One turn sends every row of this set to another row. A few are shown first. Where does it send the rows asked after them?
roso: [-3.27 -0.67  0.87  3.18 -0.12  1.02 -2.92 -3.62 -0.16  2.24  0.31 -2.38
 -0.91 -3.37]
zela: [ 0.75 -1.57 -1.31  2.74 -4.88 -1.36 -1.07  0.32 -3.66  2.13 -0.73  0.70
 -2.22  1.47]
Tal: [ 0.79  3.40 -3.13 -3.34 -2.48 -1.67  4.09  1.19  2.87  1.78  1.27  0.39
 -0.88 -1.31]
maron: [ 0.82  3.09 -2.68 -3.76 -1.71 -1.38  4.27  1.48  2.89  1.36  0.22  1.86
 -1.24 -2.86]
damad: [-1.59 -1.27 -1.16  1.13 -1.78 -1.32  2.24  3.52  1.42  5.38  0.95 -1.73
 -1.21 -1.12]
laz: [ 3.14  2.12 -2.70 -1.55 -2.70 -2.60  1.32 -2.47 -1.48  0.12 -0.14  4.00
 -3.23 -1.48]
fufu: [-1.40  0.23 -1.47  1.76 -3.26 -1.93  1.86  2.78  0.19  5.24  1.55 -2.52
 -0.34 -0.20]
goket: [-2.05  0.63 -0.77  3.86  1.23  1.69 -2.45 -1.99 -0.34 -3.76 -2.93  0.86
 -0.17  0.71]
tutaz: [ 1.34 -1.80 -1.13  2.50 -3.62 -2.51 -1.85 -0.65 -3.52  2.88 -0.58  2.96
 -2.89  0.71]
poter: [ 3.33  1.68 -3.25 -2.29 -4.88 -1.16  1.04 -1.93 -2.05 -0.81 -1.26  3.56
 -2.97 -0.53]
moma: [ 2.16  1.83  1.60 -2.50  0.02 -1.77  2.36  1.26  2.21 -4.40 -1.50  3.74
 -1.55  1.60]
Nal: [-2.67 -0.81 -1.40  2.17 -2.07 -3.19  0.57  3.45  0.22  5.69  0.93 -0.80
 -1.54 -0.37]
guzud: [-0.87  2.58  1.30 -2.81  1.53  2.52 -0.17  2.62  0.09 -3.16 -3.21  4.43
  0.44  1.33]
tifoz: [-2.39  0.84  3.07 -1.21  3.21  0.47 -0.24  0.57 -0.71  2.31  1.17 -4.25
 -1.57 -3.43]
sop: [-2.70 -0.91 -0.39  3.39  1.16 -0.15 -4.93 -1.75 -0.79 -1.28 -2.97 -2.46
 -3.07 -1.43]
Nov: [-2.31 -1.31  0.28  1.15  3.04  2.49 -1.38 -2.82 -0.77  0.91  0.67 -4.13
 -1.90 -1.05]
sarap: [ 0.50 -1.75 -1.74  1.78 -4.16 -1.60 -0.76 -0.89 -4.24  3.65 -0.49  1.22
 -0.44  1.40]
Keka: [-1.05  0.24  2.83 -3.81  1.46  1.25  0.12  0.10  1.43  5.02  1.63 -0.47
 -0.64 -2.71]
zuru: [-1.97 -2.26  0.92  2.02  0.22 -0.50 -0.42  0.24 -1.89  0.95  0.54 -5.11
 -4.78 -2.08]
gunet: [ 0.49 -3.65 -0.92  3.78 -3.70 -1.17 -1.48 -0.14 -2.94  2.91 -1.06  1.23
 -2.24  0.23]
Voted: [-0.15  1.39  3.95 -3.05  1.57 -0.24  4.03  3.44  0.52  0.76  1.37 -1.56
 -2.09 -1.46]
ritor: [-0.80 -3.09 -0.62  0.47  1.73 -1.15 -3.08 -0.96  1.02  2.53 -0.13 -4.35
 -1.98 -2.56]
Tuved: [-1.13  0.20  3.66 -3.96  0.70  1.20  1.49  1.96 -1.14  1.55 -0.41 -4.52
 -1.46 -2.82]
kugos: [ 1.07  0.51  0.37 -0.23  1.31 -1.39 -3.28 -0.45  1.44 -4.37 -4.43  3.73
 -0.40  1.47]
mokav: [ 1.97  1.96 -3.17 -1.71 -4.19 -1.69  1.04 -2.24 -3.31  0.47 -0.88  3.17
 -1.22 -0.99]
siki: [-0.24  2.90  4.56 -2.65  2.18 -0.91  0.60  1.49  0.35 -2.87 -0.66  3.59
 -0.51  0.97]
zud: [ 0.53 -0.89 -0.42  1.32 -1.09 -0.47 -1.59 -1.84  1.50 -4.67 -5.05  0.46
 -0.22  1.91]
Mim: [-2.75  1.45  4.03 -3.36  3.53  0.20 -0.35  1.48 -1.25  0.53  1.47 -2.23
 -2.85 -2.00]
visav: [-1.00  0.50  2.45 -5.30  3.73  2.92  0.52  1.44 -0.37  1.21  1.02 -0.70
 -1.08 -0.31]
Pir: [-1.90 -2.21 -0.21  1.36 -0.04  0.85 -2.12 -1.78 -0.45 -0.42 -2.33 -6.08
 -2.68 -1.46]
Maf: [ 0.87  2.45  4.23 -3.94  2.85 -0.28  1.32  1.21  2.02 -0.70 -0.03  2.36
  0.36 -0.78]
nimo: [-0.02  1.63  1.52 -4.84 -0.36  0.49 -1.13  1.73  2.56 -0.05 -2.83  5.56
 -0.06 -0.06]
kasu: [-1.56  1.26 -1.09  2.30 -1.48  0.43 -4.09 -1.53  0.68 -2.08 -4.28  4.09
 -0.68 -1.06]
tizu: [ 1.14 -1.60 -0.10  4.09 -0.40 -2.24 -2.86 -3.03  1.39 -2.58 -3.07  1.55
  0.51 -0.51]
bom: [ 1.62  1.25  3.88 -4.03 -0.44  0.09  1.99  1.96  1.74 -3.47 -2.51  2.03
  1.14  0.85]
bugus: [ 1.66  2.58  2.60 -1.49 -0.33 -1.16  0.64  2.12  0.60 -3.32 -2.84  5.11
  1.16 -2.20]
Som: [-1.47  0.61  0.90  2.06  1.82 -1.65 -2.74 -1.82  1.72 -4.49 -2.45  2.10
 -1.09  2.56]
lupu: [-0.79  3.35 -4.52 -3.32 -2.76 -1.81  3.11  0.50  1.10  1.99  0.48  0.82
 -0.64 -2.06]
Zizo: [ 0.26 -1.36 -1.35  3.08 -0.83 -1.95 -2.31 -1.77  0.02 -4.33 -2.94  0.14
 -3.80  1.33]
Kirob: [-3.17 -0.77  0.75  0.98  2.99 -0.59 -3.16 -2.34  0.30 -0.84 -0.15 -3.15
 -4.13 -0.95]
giz: [ 3.58  0.35 -2.86 -1.03 -3.58 -1.17  1.09 -2.47 -1.28 -1.08 -2.18  4.60
 -2.65 -1.71]
Zekat: [-0.44  0.92  1.97 -5.19  1.65 -0.11  0.30  3.69  0.53  1.85 -0.07 -1.05
 -1.60 -4.80]
let: [-0.08  3.14 -2.84 -2.44 -1.83 -3.25  3.31  1.48  2.87  2.43  1.83  1.20
 -1.68 -2.92]
Ran: [-2.31  0.13 -3.24  0.48 -2.67 -2.20  1.45  2.25 -0.11  5.75  0.82 -1.25
  0.47  0.62]

giz turns into gunet
Tal turns into poter
tizu turns into ritor
Now these:
Kirob turns into Mim
zuru turns into Voted
Keka turns into nimo
mokav turns into sarap
Nov turns into visav
bom turns into zud
sop turns into tifoz
Nal turns into let

